In the data rows, the value 128 means zero.
Some points, each followed by its number:
[152 154 132 140 122 196 118 122 106 133 153 161 110  94 156 149 126  70 103 130 133 139 140 168 142 141 122  93 150 103] 0
[114 141 117  90 133 189 125 143 147 133 155 156 110 121 168 140 161  78 108 129 116 152 144 174 178 178 150 127  98 119] 1
[130 143 151 120 107 188 133 119 131 125 163 123 142 107  95 146 144  42 123 130 137 143 139 162 138 151 107 110 128 103] 2
[159 149 162 120 101 173  98 118 148 121 160 103 156 100  71 124 136 130 129 126 177 116 133 153 145 147 132 119 131 109] 3
[172 108 121 148 123  91 145 101 100 119 106 120 126 126 116 110 116 215 144 114 136 128  99 104 105  93 118 149 175 111] 4
[115 100 126  94 157 117 142 145 169 134 145 107 135 179 106 143  95  75 135 130  74 131 132 138 146 137 142 128  83 127] 5
[151  89  61 142 144 119 140 138  74 115 100 172 120 113 219 133 137 174 129 130 103 156  97  98 119 113 120 127 111 134] 6
[134 108 153 103 122  79 141 117 111 101 120 115 129 161  81 112 138 164  93 120 116 150 141  82 116 108 109 108 131 142] 7
[146 128  47 170 140 153 134 132 109 115  92 153 139 104 232 127 143 158 104 122 100 130 105 115 137 115 134 125 122 156] 8
[117 125  89 139 147  58 149 156 115 111  83 119 108 136 176  94 128 207 135 136  99 125 116 108  89  96 116 146 126 145] 9
[125 149 151 152  93 188  98 104 107 138 179 152 140  96 105 128 134  78 146 132 173 115 127 173 126 159 125 110 141 118] 10
[141 156 175 124 102 178 106 131 128 124 170 102 116 112 102 144 153 104 133 111 160 109 142 168 152 117 115 108 132 135] 11
[105 129 159 121 105 184 110 115  91 128 149 130 139  84 128 150 152  84 128 141 170 138 137 137 136 133  93  76 144 121] 12
[115 186  91 104 156 172 139 120 140 136 156 132 112 137 160 162 161  93 104 115  79 110 133 143 157 174 150 132  86 134] 13
[109 130 102  98 152  98 148 142 181  97 110 107 140 136 169 147 121  83 106 122  79 110 124 123 120 108 123 104 148 138] 14
[109 130 164 101 111 174 120 112 141 127 168 124 135 148  72 153 138  53 129 126 135 123 150 154 145 172 134 148 107 128] 15
[139 107 142 136 106 162 111 121 120 137 150 120 139  55  71 164  99 157 148 114 177 107 121 143 123 151 150 125 147 125] 16
[115  92 128 102 127 164 121 126 123 140 173 146 123 171 127 138 172  75  98 119 118 143 151 156 173 178 122 124 111 128] 17
[129 118  99 164 112 172  94 132  65 149 116 189 120 112 192 144 134 152 151 143 180 156 119 115 116 129 130 112 165 135] 18
[124 180 179 110 111 153 127 117 164 128 148  99 142 142  57 101 137 117 127 128 137 126 145 149 143 158 114 119 114 127] 19
[131 172 172 103 115  91 139 119 158 121 125  84 135 167  79  87 131 170 108 148 100 128 133 127 120 126 116 145 107 124] 20
[119  81  98  92 168  78 122 127 115 122 114 145 102 176 167 144 116 127 121 141  61 142 143 100 114 115 135 128  98 129] 21
[150 161 187 132  98 169 130 115 154 116 160 115 137 117  65 121 139 105 149 140 148 131 143 168 147 153 124 126 134 135] 22
Which three points above are nearest to each new point by angle, seen from the average point of the numbered points? Their numbers follow each, nearest first.
[ 86 136 108 103 152 110 153 169 183 131 126  79 150 152 135 146 109  71 133 109  99 135 147 121 163 132 133 147  76 131] 5 14 13
[129 157 158 110 142 202 122 113 165 132 166 134 140 136 112 148 122  91 108 131 130 121 146 180 147 167 145 116 108 130] 15 2 1
[ 97 141 124 115 145 142 143 156 184 124 147  97 136 134 115 165 107  49 130 139 105 119 138 121 172 154 122 134  89 124] 5 15 14
[ 90 101 170  98 115 152 118 137 146 127 160 121 121 168  89 131 115  49 130 133 128 108 158 153 150 169 131 151 117 132] 15 17 5
[114 141  99 128 128  51 126 134 120 146  91 121 133 146 141 102 105 182 131 131 102 143 125  79  70  91 112 121 110 137] 9 4 7
[129 135 111 160 141 139 102  98  80 151 118 174 143  91 136 123 118 160 178 111 181 116 112 139  93  98 121  96 169 106] 18 4 16
[157 123 140 162 112  98 120 121 115 156 126 155 114 111 120 133 124 211 173 141 145 129  97 100  89  90 127 126 153 139] 4 9 18
[149 125 129 144 133  95 121  85 113 146 133 121 154 111  79 111 116 191 125 120 142 130 108 111  91 102 135  98 153 129] 4 7 16
[134  98  96 125 141  63 165 168 138 116  51 132 113 111 162  97 160 172 124 131 112 116 100 112 104  87 132 148 148 136] 9 4 6
